Rotation paths and how fast each direction turns (degrees each step):
Each turn is a multiple of 5 degrees from 10 to 175, or 0.
Each row of a path follows its step; steps can be skipped.
path 1
step 4: [ -4.4  11.7   7.8   9.6 -19.9 -34.1  34.5  18.4  22.6   7.4  38.0 -15.2
  19.7 -16.1  16.3  27.8  -9.5  21.7   1.7  27.8   0.9 -26.7 -13.5   5.9
 -44.1  22.5 -30.6  37.2  -9.0   5.8  12.1 -21.6  -9.0  34.9  11.6  -2.5
   0.0 -40.8  33.1  -0.1  12.6   7.8 -20.8 -25.6   2.3  -1.9  -2.5  20.2
  18.4  25.5 -45.1   5.1 -45.7]
step 6: [ 14.4 -14.9  -5.5 -10.5  -2.9   9.7  12.4 -46.8  -9.4  21.5  -0.3 -13.8
  30.0 -24.0 -28.4  23.7  23.4  39.0 -18.3  15.7   8.2   4.3  55.8  -9.0
  28.0 -17.9  37.4  -7.3   9.7  15.4 -29.4  22.0  20.0 -18.8 -16.6  -3.4
 -10.2 -15.3  12.2  10.7  -8.5 -21.4  40.9  -7.8 -16.4  39.1  10.3  -7.5
  28.6 -26.6  34.2   7.9  18.5]
step 7: [-34.1 -11.3 -50.6 -20.4  15.5 -17.8  25.6 -16.9  37.7   8.9 -17.2 -11.3
 -25.8  12.1 -42.3  22.8 -20.2   0.8 -33.7  20.7  25.5 -21.6  32.6  16.0
   5.7   2.5  12.8  13.5 -18.2  29.7  13.1   0.7  19.4  19.6  12.4 -32.8
  -5.8 -11.6  10.8 -55.5 -11.9   4.0 -27.5  -0.4  18.3  35.1   5.0   5.4
  11.3  -0.8  11.2  -3.2  20.7]
step 10: [ 15.0 -18.4 -17.3 -11.2  13.9 -39.9  -0.8 -12.9  44.1  -9.4  23.2   0.9
  19.6  19.7  10.2  18.2 -36.7   0.0 -21.9   1.2 -22.8  -2.7   1.8  25.9
  -2.9  21.6  21.2   7.1  53.5  31.0 -21.5  -9.1 -57.1 -32.5 -11.5   5.5
  -1.6 -20.5  -8.1  -2.0  -3.7  -8.9 -10.0 -19.5 -40.5  -2.9 -15.9 -37.2
   5.2 -20.9  -8.3 -38.4  10.0]
step 11: [  5.6 -23.8   7.8  17.5  44.1 -34.4  -8.8  -5.1  17.0   2.1  42.9 -20.6
  22.1 -13.7 -36.7  -8.9  21.7 -16.3 -20.4  14.4  19.8  27.6  18.4  28.9
  17.4  11.2  12.2 -26.8 -14.2   8.5   2.7  25.7 -30.3  26.6 -29.3  -5.3
  25.6   8.1  33.5  21.7  -2.4 -51.9 -14.8 -18.6  -5.9  -7.6 -29.2   5.9
  -0.4  27.8   7.1 -22.7  16.9]
step 12: [-33.0  -1.8  19.8  27.3  27.9   8.1  -7.2 -18.6 -22.2  25.5  11.4   0.2
  29.8 -18.7  27.9  38.7   3.5 -12.6 -19.5   7.4  13.0 -13.2  21.2  10.5
  17.3   3.2 -21.3 -10.2 -46.4 -34.0 -21.1 -37.9  23.7  33.2   2.2  -4.6
 -20.9 -24.4  24.3 -20.4 -26.0  -8.7  -6.4 -10.8  22.4   7.0   8.2  20.4
  -2.1  56.3  30.1 -15.9  13.5]
step 13: [  1.0  10.1   8.5  10.3  11.1  -1.2   2.9  -3.7   7.6 -17.6  -6.0  42.8
  28.0  -6.8  42.2  10.1 -43.1   4.2 -27.4 -48.0 -15.4 -52.9  10.9  30.0
  23.8 -14.7  -1.7 -14.2  -3.2 -13.6  -0.2  28.6   1.8   3.8   7.3 -30.5
 -47.8 -15.7 -19.0  -9.6  -6.6  41.0  14.3  30.2 -10.3  32.7  20.8  22.3
  19.8   3.9 -17.0  -3.7   9.7]
step 17: [ 10.2  -4.1  39.8  30.8  19.1 -12.9   8.3 -12.4  -8.2   2.3 -12.6  19.0
  52.2 -32.2 -39.9  -6.1  -5.5  -7.2  -7.5  16.3   1.7 -13.8  14.1 -20.9
  -2.3 -34.0  12.5 -14.3  13.3  28.6  -6.8   5.7  -8.9   1.3   9.9  19.2
 -13.1  -7.0   8.1 -58.5  54.4  20.1  32.2 -35.5  -1.2  -8.7  25.0 -10.8
  10.7  21.1  31.2  -3.5  -6.1]
step 18: [-13.7  -1.8   0.3   3.3  -9.2 -21.8  32.0 -34.8  31.7 -35.7  -5.6  55.0
  31.3  -8.8 -17.1  12.2  27.2 -24.6 -43.9   6.5  -0.3 -11.4  16.4   4.3
 -17.0 -41.7 -13.3  15.6  -3.6 -14.9  20.0 -16.9   8.6 -17.1  12.0   8.4
  11.4   9.2  -1.5 -58.6 -21.9 -21.2 -11.7  14.6 -24.3  29.6 -17.4 -20.8
   5.2   2.5 -29.6 -28.0   1.7]
Speeds:
[  2.9   3.9   3.3  -3.7   0.6  -8.8  -5.7   2.9   1.8  -2.1   9.6   0.0
   9.5  -8.2   1.6  -0.2   0.0  -2.1   4.6   7.9  -5.5  12.5  -6.5   6.9
   5.0   5.9  -3.2   8.4   3.4  10.3   2.8   1.9  -4.5   5.7   6.2   1.7
   0.0  -7.9  -3.5  -4.4  -3.8 -10.0  12.6  -8.7  -1.8  -5.8   3.9  -6.3
 -14.9  -1.6   3.8   0.9 -14.4]	60
[  5.0   4.9  -6.2   5.3  -6.0  -1.6  12.2 -13.2 -11.4  -0.9   0.6   4.4
  -7.9 -12.3   1.9   3.3   5.4  -4.7  -9.5  -1.1  -3.4   8.3   3.7  12.5
   1.0  -5.4   1.0   1.7  -6.5   5.1  -1.4   6.0  10.6   4.0  -4.4   0.1
  -6.3  -3.5   1.2   2.7   8.3   5.2  -5.4   3.5  -5.1   3.0   0.9  -4.9
 -12.9   5.9   4.8  -9.5   4.9]	60
[  8.4   0.5   4.5   3.1   6.0  13.0  -3.6  -7.4  -2.4  -2.9  -0.8 -11.4
   6.0  -6.4   3.5 -16.8  -1.8  -4.0  -0.8   2.7  11.0  -3.4   3.8   5.1
  -5.3   2.6   9.6   5.1   5.6  -0.2  -5.9  -3.4   0.1  -8.9  13.2  -1.5
  -9.5  -7.5  -9.2   5.3  -6.8  10.0   4.2   0.7   1.1   2.0   7.8   0.9
  -0.2  -4.3   0.9  -6.4   3.2]	100
[  8.5  -4.9  -5.0 -11.6 -14.3   0.9  -8.6   4.8  -3.5  -5.0   4.6  12.9
   7.0  -7.3   6.7  -1.7  -1.4  -1.0   2.5   9.7   2.9  -4.4   4.7  -0.3
  -5.0   1.1  -4.5   0.5   6.1  -2.0   7.2  -2.7  -1.9   4.0  -4.7   9.1
  -8.0   9.0  -2.2   7.8  -1.0  -0.7  -5.7  -6.1  -9.8  11.0   3.0 -10.8
   4.2  -2.0  -6.4   2.8   9.1]	80
[ -6.5   2.0 -10.6   3.8  -1.5   8.4  -4.1  -5.1   8.3   4.3   9.4   5.8
   0.7   1.5  -4.6   7.2   1.5   5.7   0.8   3.6  -7.2  -0.1  -2.4  -4.5
 -15.2  10.8   2.5   0.8   0.1  -3.8   2.5 -13.5  10.6  -5.6  -4.1   7.1
  -4.2  -2.0  11.1  -8.2  -4.7   7.1  11.2  -0.4   1.3   7.5   4.0   2.9
  -4.7   2.8   0.4 -11.3  -4.0]	130
[  5.9  -0.2  -6.5   3.0  -2.0  -1.9   0.9  -1.5  10.5 -12.4  -2.1  -8.8
  -1.0   6.4  12.8   1.6 -12.0  -1.5  -6.2  -1.5  -3.0  -9.9   0.3  -0.2
   3.8   2.1 -12.1  20.9  -5.4  -4.4  -1.0  -4.6   6.2  -7.0   3.4  -2.6
   1.9  -3.2   2.3  -7.5   7.3 -11.0  -2.8  -1.8   1.2   5.2  -1.7  -1.1
  -6.4  -2.9  -0.9   0.3   8.4]	130
[  9.0   6.2   4.2   4.5  -3.4  -4.8 -10.1   5.2  -8.2   1.6  -3.1   0.7
  -0.1  -7.6   7.9   8.4  -1.6  10.4   6.6  -1.6   2.8 -12.4  -7.3  -0.3
   8.9  -0.9   3.1  -7.4  -6.3  -8.0  -1.0  -4.8  -2.3  -7.8   8.1 -11.0
  -2.1   7.6  11.0  -0.3   4.3  11.5   1.0  -3.3  -1.6   1.3  -4.5  -7.5
  -6.8  -0.9  10.1  -2.5  -8.1]	95
[ -3.6   8.3  -3.0  10.3   1.1   3.6  -0.8   3.4   2.3   2.7  -3.5  -8.1
  13.4  -8.8   0.2  -2.9  -2.8   0.2   1.7  -0.5   4.6  -2.4   2.9   5.5
   1.9  -4.2   4.1  11.2  -0.6  10.0   5.5  -0.5  13.1   2.9 -11.0  -0.4
   3.5  10.9  12.6   8.5  -7.2   0.9   4.7   8.7  -7.7  -5.2 -10.8   0.2
   3.0  -4.2  -7.8   8.2  -4.4]	145
